Look-ups in named tables: a row name and a column name give one cell, copied from the table.

Table Bug
|  | Pamal | Medizuk | Zad | Lepa |
|---|---|---|---|---|
| Dofave | 55761 | 32276 | 35679 | 77977 |
| Dorus | 71184 | 42034 | 76619 | 47284 |
| Pumeno | 38494 | 66348 | 46543 | 75522 |
| Sek | 68202 | 66567 | 15332 | 39388 |
| Zotili | 44726 | 60270 | 78067 | 44461 |
| Fos | 44590 | 65616 | 52126 | 26020 |

What is the Zad of Fos in Bug?
52126
What is the Zad of Zotili in Bug?
78067
What is the Lepa of Dofave in Bug?
77977
What is the Lepa of Pumeno in Bug?
75522
What is the Lepa of Zotili in Bug?
44461
What is the Lepa of Fos in Bug?
26020
Which row has the largest Pamal? Dorus

Fezesa:
         Tel  Gelik  Fup  Rula  Vir  Pebe  Lanu
Mekel    0.4    0.4  0.3   0.3  0.6   0.5   0.6
Kevoti   0.4    0.3  0.4   0.3  0.4   0.4   0.4
Zeri     0.4    0.2  0.0   0.2  0.7   0.5   0.5
Kariz    0.6    0.5  0.7   0.2  0.8   0.2   0.1
Fovepa   0.6    0.4  0.4   0.5  0.5   0.5   0.3
Gasefam  0.4    0.5  0.5   0.4  0.4   0.4   0.3
Parov    0.3    0.5  0.5   0.4  0.5   0.4   0.4
Kebaf    0.4    0.5  0.5   0.4  0.4   0.2   0.2

Fup of Zeri: 0.0
Tel of Mekel: 0.4
Vir of Gasefam: 0.4
Pebe of Zeri: 0.5
Vir of Fovepa: 0.5
Lanu of Parov: 0.4
Rula of Fovepa: 0.5
Gelik of Kevoti: 0.3
Gelik of Kebaf: 0.5
Pebe of Kariz: 0.2
Pebe of Mekel: 0.5
Gelik of Mekel: 0.4
Gelik of Kariz: 0.5
Lanu of Mekel: 0.6
Rula of Kebaf: 0.4
Pebe of Kebaf: 0.2
Vir of Kevoti: 0.4
Gelik of Gasefam: 0.5

Table Tabul
,Novirid,Vilut,Lik
Garifeg,5781,4498,5889
Mevitem,4871,5316,5959
Zopoge,6368,3427,4630
Petiza,5822,6859,6906
Vog,5228,3059,7101
Kig,4433,2942,4784
Pul,3428,1612,6519
Gebege,4494,6127,3467
Sofopi,4987,6157,3766
Pogebop,5253,5267,2904
Sidim,7109,8636,3602
Kavegu,9565,7516,300

Pogebop, Lik => 2904
Kig, Lik => 4784
Gebege, Vilut => 6127
Petiza, Vilut => 6859
Sidim, Lik => 3602
Vog, Vilut => 3059
Garifeg, Lik => 5889
Zopoge, Novirid => 6368
Mevitem, Novirid => 4871
Pul, Lik => 6519
Gebege, Novirid => 4494
Kavegu, Novirid => 9565
Garifeg, Novirid => 5781
Vog, Novirid => 5228

Les
|  | Gumusas | Gop |
|---|---|---|
| Mebas | 123 | 211 |
| Mup | 24 | 218 |
| Dumevi | 211 | 173 |
| Nit | 159 | 230 |

Dumevi, Gumusas -> 211
Mebas, Gumusas -> 123
Mup, Gumusas -> 24
Nit, Gop -> 230
Nit, Gumusas -> 159
Mup, Gop -> 218
Dumevi, Gop -> 173
Mebas, Gop -> 211
Which row has the largest Gumusas? Dumevi

Table Debebo
,Sotar,Dis,Rir,Talita,Dakole
Faf,5.79,2.92,-2.47,-8.10,-4.50
Rez,2.12,-7.23,-3.56,-5.64,6.07
Dobeme,1.47,-0.82,-7.42,8.83,-3.75
Lodezu,6.08,-1.06,-7.70,2.41,-0.78
Zozub,0.34,-3.06,-6.87,1.05,-2.32
Bot,9.63,1.66,-6.31,-5.04,-1.23
Zan,4.71,4.22,0.22,2.33,2.96

What is the Talita of Rez in Debebo? -5.64
What is the Dis of Zozub in Debebo? -3.06
What is the Dakole of Lodezu in Debebo? -0.78
What is the Sotar of Rez in Debebo? 2.12
What is the Dis of Rez in Debebo? -7.23
What is the Sotar of Zan in Debebo? 4.71
What is the Dakole of Dobeme in Debebo? -3.75
What is the Rir of Zan in Debebo? 0.22
What is the Talita of Lodezu in Debebo? 2.41
What is the Sotar of Faf in Debebo? 5.79
What is the Dakole of Rez in Debebo? 6.07
What is the Dis of Bot in Debebo? 1.66
What is the Rir of Faf in Debebo? -2.47
What is the Rir of Bot in Debebo? -6.31
What is the Dis of Lodezu in Debebo? -1.06
What is the Sotar of Lodezu in Debebo? 6.08
What is the Talita of Dobeme in Debebo? 8.83
What is the Talita of Zozub in Debebo? 1.05
What is the Dakole of Bot in Debebo? -1.23
What is the Dakole of Faf in Debebo? -4.50

Pur:
fields: Vunoz, Dov, Povik, Lezero
Pov: [98, 202, 70, 111]
Loko: [110, 97, 105, 116]
Kal: [114, 120, 130, 99]
Bem: [200, 61, 91, 34]
Dokis: [118, 133, 110, 95]
Zonebo: [88, 99, 86, 109]
Pep: [101, 108, 100, 101]
Tivol: [105, 197, 119, 170]
Fikadel: [102, 153, 95, 115]
Togepu: [107, 113, 102, 99]
Sezizok: [69, 175, 60, 127]
Rotarov: [60, 58, 194, 116]
Mag: [96, 108, 119, 105]

What is the Lezero of Dokis in Pur?
95
What is the Dov of Mag in Pur?
108
What is the Povik of Zonebo in Pur?
86
What is the Povik of Pep in Pur?
100
What is the Povik of Togepu in Pur?
102
What is the Lezero of Togepu in Pur?
99
What is the Dov of Loko in Pur?
97
What is the Vunoz of Togepu in Pur?
107
What is the Lezero of Sezizok in Pur?
127
What is the Povik of Bem in Pur?
91
What is the Povik of Pov in Pur?
70
What is the Lezero of Loko in Pur?
116
What is the Dov of Kal in Pur?
120
What is the Vunoz of Tivol in Pur?
105
What is the Lezero of Zonebo in Pur?
109
What is the Dov of Tivol in Pur?
197
What is the Dov of Fikadel in Pur?
153
What is the Lezero of Tivol in Pur?
170
What is the Lezero of Pov in Pur?
111
What is the Vunoz of Sezizok in Pur?
69

